In the data rows, 128 means zero.
Some points:
[162 128 138 104 127 119 121 121 124 154  95 140 127 128 125 102 108 108 145 131 134 139 143 141 123 123 132 138 153 120 113 121 175 168 136 128]
[132 171 114 118  88 135 121 120 144  53 122 127 107 143  73 117 138 178 115 134 119  91 100 183 163 117 140 143 123 119  84 145  84 122  52  82]
[ 70 157 190 115 165 121  85 125 136 151 100 127  72 153 156 204 108 152 128 156 115  59 123 115 165 128 113 177 105 144  91 174 198 141 165  93]
[172 119 145 134 114  48 176  98 138 128 211 158 136 151 174 163 161 112 100  89 106 129  68 127 116 135 157  74 126 132 135 126 115 148 154 119]
[142 153 131 142 138 145 128 125 122 141 119 106 148 121 122 137 108 105 160  99 132 137 117 137 133 125 119 123 127 121 118 104 123 129 107 143]
[150  92 134 116  86 148 131 141 119 127 134 129 139 107  86 154 137 131 104 162 133 126 140 123 118 176 137 118 102  97 127 108 165  83 169 103]
[131 123 125 129 106 126 134 127 151 120 118 145 110 121 150 112 103 125 126 117 120 132 112 135 118 148 133 113 137 133 129 136 116 118 130 160]
[165 164 127 112 138 113 109 140  78 151 114 164 168  83 156 137 138 160  90 123  63 159 127 107 119 160 199 166 164 105 102 125 118  50 107  90]
[135 138 123 127 136 135 118 110 129 122 122 118 143 134 122 136 145 111 130 147 120 129 138 110 133 119 126 117 124 111 109 128 134 141 134 163]
[131 115 140 122 129 142 110 119 140 113 120 124 123 123 129 111 127 138 114 120 125 127 121 111 128 118 144 120 132 120 139 137 114 126 133 152]
[124 155 126 119 115 111 147 153 115 134 118 118 145 144 100 148 155 129 158 151 164 119 133 150 111 138  99 117 121 127 131 135 128 151 141 159]
[136 112 132 119 115 135 114 129 133 121 127 124 119 112 131 134 110 129 119 108 132 125 125 132 125 135 120 121 155 123 139 137 122 134 114 159]
[ 99 117 136 108 126 144 139 140 138 136 133 133 115 132 105 134 133 109  97 142 140 127 132 125 152 139 135  97 151 115 144 128 149 143 119 133]
[119  92 171  98 107  80 161 109 122 138 103 178 108 106 138 132 158 172 144 107 184 166 150 123 155  94 149 175 111 103 112  89 125 133 122 168]
[142 122 143 134  94 108 145 124  32 156  89  83 117  94 121 155 106 169 121 158  74 129 202 147 103 145 124  77 128 127 155 111 134  50 144  95]
[190 107 142 109 114 111 145 159  70 144 120 144 101 102  95  25 143  95 177 152 137  98  74 161 116 134 114 147 157 169 118 152 212 146 125 108]
[144 152 131 120 127 139 108 148 135 119 106 135 158 131 125 135 123 105 142 134 129 136 133 129 122 151 128 146 137 118 102 125 115 145 136 164]
[127 136 151 138 136 148 118 126 126 120 119 105 140 141 131 111 134 137 140 128 145 109 131 132 124 140 130 130 125 143 125  96 124 119 120 138]
[109 133 123 118 107 115 145 144 139 135 133 128 133 159 148 103  80 175  99 161 143 190 148 135 114 131 151 104  98 149  79 147 135 163 177 114]
[128  84 154 101 130 102  75 147 131 125 177  92 116 111 100 125 151 142 102  67 143 147  69 125 144 125 114 136 141 119 167 155 121 116 160 100]
[ 83 176  95 133 115  98  95 103 164 136 163 143 140  80  98 121  57 120 195 153 172 155 122 123 145 145 132  98 103 110 143 106 151  92 142 113]
[142 118 128 147 112  85 110  99 138 105 137 113 119 146 162 147 139 107 114 129 142 105 144 136 110 152 136  98 157 164 114 126 149 138 132 137]
[149 110 116 129 125 121 127 107 148 129 151 141  97 127 137 107 134 133 107 127 135 113 129 138 119 153 140 133 127 127 124 144 143 111 130 163]
[132 183 172 137 162 148 194 136 121 133 111 145  71 108 173 170 100 133 149 136 109  89  63 129  97 106 110 151  81  58 157 171 129 135 101 109]
[138 161 139 163  94 145 105 128 106 181 141 119 144 154  99 119 150 159 175 134 165  97 157 110 193 165 133 123 119 104  96 168 110 118 137 137]
[127 123 139 124 127 135 137 155 144 127 131 122 158 115 129 118 117 132 143 128 108 133 137 125 121 134 130 119 111 128 127 130 117 130  89 156]
[134 113 124 124 123 131 119 112 134 117 131 127 115 129 142 135 125 122 118 122 125 118 146 123 132 133 132 108 139 130 129 131 135 129 126 164]
[123 128 123 118 117 146 146 140 141 118 117 131 126 133 128 115 122 128 140 121 127 136 115 121 131 125 139 112 116 129 126 105 141 120 111 147]
[114 146 164 158 116 136 133 134 137 166  91 105 115 127  93 100  89 172  98 127 140 119 143 142  81 117 155 154 115 138 156 138 101 139 111 129]
[100  66 100 175  93 137 148 125 157 145 161 122 147  93 136 116 140 163 116 154 158 115 146 159 107  85 116 176 115 132  99 135 142 121 134 117]
[132 114 133 136 121 160 149 110 109 108 112 117 147 137 105 123 123 126 119 123 115 121 136 107 109 127 111  89  76  83 144 132 142 111 159 123]
[151 103 113 136 176 106 112 114 117 130 128 145  76 131 131  63 121 114 122  86 108 120 136 181 122 145 125 107  92 163 122 157 164 107 142 151]
[138 129 136 111 142 141 109 106 119 122 128 135 146 115 137 132 140 142 114 141 126 117 148 123 132 109 137 116 147 113 143 142 136 102 109 156]
[104 131 139 208 165 108 143 129 153 117 115 153 132 146 110 128 158 110 126 145 144 125 170 166 129 113 101 159 205  92 122 136 113 112 164 105]
[114 109 115 151 115 101 113 134 137 124 127  72 108  88 120 110 135 161 125  85 134 135 108  95 153 134  79 110 157 137 156 165 117 121 118 135]
[148 100 122 123 153 138 106 114 117 146 136 103 120 156 120 132 110 130 146 143 116 125 156  84 119 102 126 122 153 134 110 133 126 115  89 152]
[131 125 126 104 135 155 124 152 123 127 128 120 140 130 131 127 118 123 108 129 137 104 118 121 121 114 148 127 133 119 129 107 128 139 118 156]
[126 186  70 112 104 144 157 131 126 124 134 113 108 166 124 109 134  97 137 116 140 148 163 127 109 154 143 213 126 150 131 151 103 115 174 129]
[121  99 116 149 129 140 139 137 140 110 114 136 137 149 116 141 136 115 136 141 122 140 124 145 133 120 130 121 147 107 129 136 142 121 128 139]
[125 146  55 112 155 113 157 162 119 181 101 120 153  93 126 113  91 131  86 128 146  68 137 105 146 107 107 112 116 137 129  90 112 183 136 129]
[147 141 122 105 163 152 121 116 127 121 142 125 133 139 108 129 129 111 108  90 138 120 155 129 132 114 158 139 111 141 142 139 115 135 128 127]
[112 109 116 180 126 136 119 133 138 128  90 150 126 176 103 145 110 112 151 120 121 149 117 131  90  99 163 129 142 100 143 143 117 134 137 118]
[162 115 118 146 155  39 122 143 127  94 132  98 138  74 103 118 137 159 142 100  90 153 118  50 127 130  89 138 144 120 132 155  95 177 175 136]
[142 124 151 165 131  80 143 138  78  72 124 121 131 129 171 112  94  78 109 130 202 107 119 123 135 125 169  65 139 155 125 167 109 111 143 101]
[175 152 125 145 141 164 124 151 144 117 139 152  89  79 162 159 163 134 190 164 133 110 120 123 104 139 111 132 116 114 126 123  98 139 135 102]
[120  86 130 124 132 139 133 113 131 118 122 142 134 107 127 131 151 153 132 137 151 132 134 128 135  96 133 127 122 123 117 125 130 132 127 162]
[117 126 112 132  98 125 122 111 125 117 125 126  93 137 135 114 126 125 118 142 112 116 129 107 130 133 131 123 126 125 152 137 119 116 149 179]
[155 122  99 114 164 118 153 169 130  70 153  71  92 155 148 153  87 139 126 206 114 151 129 164 176 137 105 156 137  93 166  93 141 151  95 104]
[ 65  92 143  94  72  73 106 176 133 163 164 113 156 104 154 113 146  56 133 155  75 103 202 145  99 121 147 151  76 109 133 169 100 123  72 110]
[110  98 113 103 141 161 138 129 162 125  94 129 136 111 130 158 103 119 137 110 133 115 105 134 160 119 160 125 123 167 124 152 128  97 136 122]
[131 131 124 149 108  91 131 117 152 110 139 138 107 122 124 125 151 138 129 118 100  97 103 102  94 155 141 117 133 152 132 122 118 136 139 162]
[113 131 132 101 119 137 117 143 118 115 101 148 120 137 119 147 133 107 135 103 140 141 128 138 113 122 149 137 139 127 118  85 133 137 134 135]
[150 147 134 129 147 134 109 118 152 144 191 117 149 140 114 113  92 163 122 123 127 147 118 136 117 113 171 133  97 118 114 108 139 120 144 133]
[109 136 139 154 185 135 151 171 141 110 155 142 137 143 122 104 123 119 144 107  98 119 135 165 145 117 111 120 145 115 116 125 102  88 158 144]
[135 132  94 108 123 118 156 121 107 143 108 154 124 126  61 180 152 151 120  97  96 139 128 194 148 125 116 105 102 121  87 158 109 168 112 118]
[ 89 164 108 145 170  81 158 149 156 134  74  74 128 128 108 125 203 106 111 118 165 132  72 125  83 147 138 149  91 136 114  57 149  90 118 118]
[101 161  88 124 136 101 110 136 104 124 102 181 196 139 167 159 146 175 136 126 131 157 142 158 119 156 103 135 139 130 204 163 196  84  76 141]
[ 97 159 120 103 113 134 132 141 110 145 120 104 117 119 119 129 154  90 139  92 146 128 125 108 158  94 155 110 150 116 100 106 139 114 114 114]
[ 94 153 171 147 151 142 172 167 142 176 159 165 118 152  93 105 135 114 112 124 120 118 155 141 172 163 121 116 179 116 165  97 119 147 152 104]
[137 133 116 117 139 140 142 136 133 129 130 105 147 133 131 121 147 128 101 157 150 108 127  97 124 121 151 128 136  88 118 140 136 144 117 164]
[142 156 148 111 151 141  89 127 118 115 133 117 147 145  97 137 140 109 126 118 161 111 150 136 109 123 132 141 123 128 138 126 109 144 143 137]
[140 118 103 108 138 176  81 163 133 143 122 124  73 114 167 168 178 128 135 132 148 152 128 156 108 108 143 110 120 126 157 113 106 147 144  84]
[120 146 180 122 104 119 141 117 131 143  95 130 138 139 148 103 137 149 165 101 134 164 138 151 158  82  97 111 119 149 118  87 108 124 118 126]
[104 187 107 109 138 118  84 147 125 105 162 184 188 112 130 124 148 180 134 148 104 126 134 108 103  71 139 111 138 173 195 154 181 119 112 110]
[157 151 118 147 147 161 117 148 154 144 134 111  83 120 185 113 171 162 145 149 127 145 154 107 146 126 120 101  96 129 143 123 114 146 117  89]
[109 170 137 114 109 138 150 118  88 113 155  84 123 179 152 100 146 108 149 131  83 164 124 111 151  51 108 124 137 118 110 109 144 113 149 131]
[138 117 143 135 119 171 135  82 132 105 117 130 173 150 121 109 124 133  96  98 123 109 141 109  74 121  63 116 112  80 111 123 151 138 155  64]
[149 181  99 130 124 105 121  90 149 172 165 115 110 111 122 143 121  88  97 117 142 133 133 157 129  76 105 141 132 116  80 106 154 105 123 107]
[ 79 110 105 132 157 161 143  86 100 144 131  95 141 140 153  94 163 151 129 133 114 135 104 140 128 175 171 131 124 125 116 122 118 146 107 110]
[137 100 136  66 177 105 105 117 122 186 120 179 113 194 107 113 112 113 126 197 151 166 105  75  92 140  52 116 127 153 112 139  54  49  70 116]
[112 114 148 148 139 158 162 136 104 128 174 147 133 131 116 147 145 139 114 134 129 154 117 112 138 142 125 118  89 156 123 112 129 133 133 168]
[143 127 127 104 115 144 136 119 134 133 125 131 128 127 134 118 118 118 129 148 148 141 116 134 122 103 133 132 144  93 125 132 140 119 137 152]
[120 105 144 115 142 150 143 126 155 136 110 105 154 129 141 176 106 133 162 145  93 118  91 118 176 133 137 147 120 159 109 153 150 119 151 129]
[145 121 160 147 127 133 124 147 123  93 124 127 161 123 132 115 116 140  90 164 146 141 109 140 118 133 148  95 138 178  85 142 109 149 131 115]
[133 114 137 125 138 153 124 102 126 123 120 105 150 136 130 126 144 128 138 146 114 134 119 135 129 128 136 118 137 121 121 117 126 141 128 142]
[146 129 173 155  82 109  92  98 156 154 128 105 115 148 152 104 112 132  96  82 152 130 128 108 130 181 124 146 161 126 173 123 148 160  89 114]
[155 144 121  87 113 144 199 101 144 114 131 113 152 153 123 145 128 105 155 110 164 128 173 110 153 140 123 200 118 198 177 158 113 118 152  95]
[146 109 119 122 125 121 112 101 131 110 116 152 129 123 111 122 139  94 106 121  83 142 113 118 155 133 115 125  97 124 145 112 134 141 131 147]
[114 128 139 120 124 138 152 122 175 133 124 153 111 110  96 121 146 120 102 167  90 123 130 128 128 125 135 116 163 140 132 106 123 135 144 137]
Along one direction, these points spread out more than along any other. Take the direction at right angles to it along which they spread out most. Then take the direction at right angles to both along which they spread out most. Go by this last direction. Where along it does each point below lie, from 0 to 99? 50 is the average, and the first point above lies past it. One standard deviation of the points above along it is 16.
[130  88 160 155 115 139 107 162 150 129 130 118 194 117 144 112 115 106 137 134 114 147 136 151 137 133 126 148  79 115 122 128 112 125 118 116] 60
[ 90 133 142 222 113 159 123 110  57 117 155 146 104  82 124 135 118  67  63 133 151 195 120  94 140 132 101 154 115 184 107 160 138 148  94 147] 55
[147 131 137 131 137 153 125 128 141 114 118 148 104 120 142 140 142 127 144 133 111 114 137 112 129 145 137 129 108 121 127 117 143 145 110 130] 33
[153 140 111 135 136 158  92 133 159 141 110 148  91 119 177 134 140 121 140 139 112 150 152 136 136 133 128 119 115 120 117 126 121 144 138 109] 34
[128 144 165 139 141 132 131 135 108 138 166 105 139 121 113 184 109 126 136 109 140 113 136 165  96 126  89 146 129 173 108  71 127 133 108 166] 57
[ 85 112  99 105 104 163 156 162 137 102 148 148 133 129 170 117  99 144 114  56 128  93 140  92 101 161  65 130 179 123  66 109 142 119 137  86] 51
[125 106 123 116 131 114 104 144 118 105 131 123 109 112 122 140 107 144 133  84 129 135 117 146 104 135  99 117 144 140 146 145 103 137 151 156] 39
[145 107  72 145  87 110  90 109  75 164 103 160 157 158 162 100 112 134 102 133 117  56  80 133 200 102  95 165 104 138 168  69  78 141 176 135] 54
[136 113 108 128 102 110 118 137 122 139 133  92 130 147 162 130 111 126 137 112 134 161 104 122 137 162 115 128 165  98 136 170 131 149 142 156] 43
[130 126 119 104 153 112 124 128 143  46 120 159  90 130 110 127 117 133 112 136 128 114 172 117 175 136 145 130  92 112 127  96 133 141  98 107] 42
[107 123 129 121  60 123  94 125 145 109 114 135  95 123 123 136 117 104 123 115 115 135  83 128 106 145 122 125 153 146 158 116 108 128 139 132] 45
[ 43 118 115  97 180 119 113  31  70 125 159 138 163  81 139 110 110 132 185 166 116 122 119 158 100 176 161 145 149 115 144 109  95 173 109  92] 50
[143  63  96 184 143 103 135 160 123 158 142 162 118 200  74 172 107 133 178 112 114 131 130  66  92  90 165 127 135 139 115 118 140 123  84  83] 53
[150 125 130 106 140 150 175  81 175 136  91 103 164 109 119 149 120 104 124 125 120 121 122 127 153  90 132 122 143 169 159 162 121 125 112 107] 48
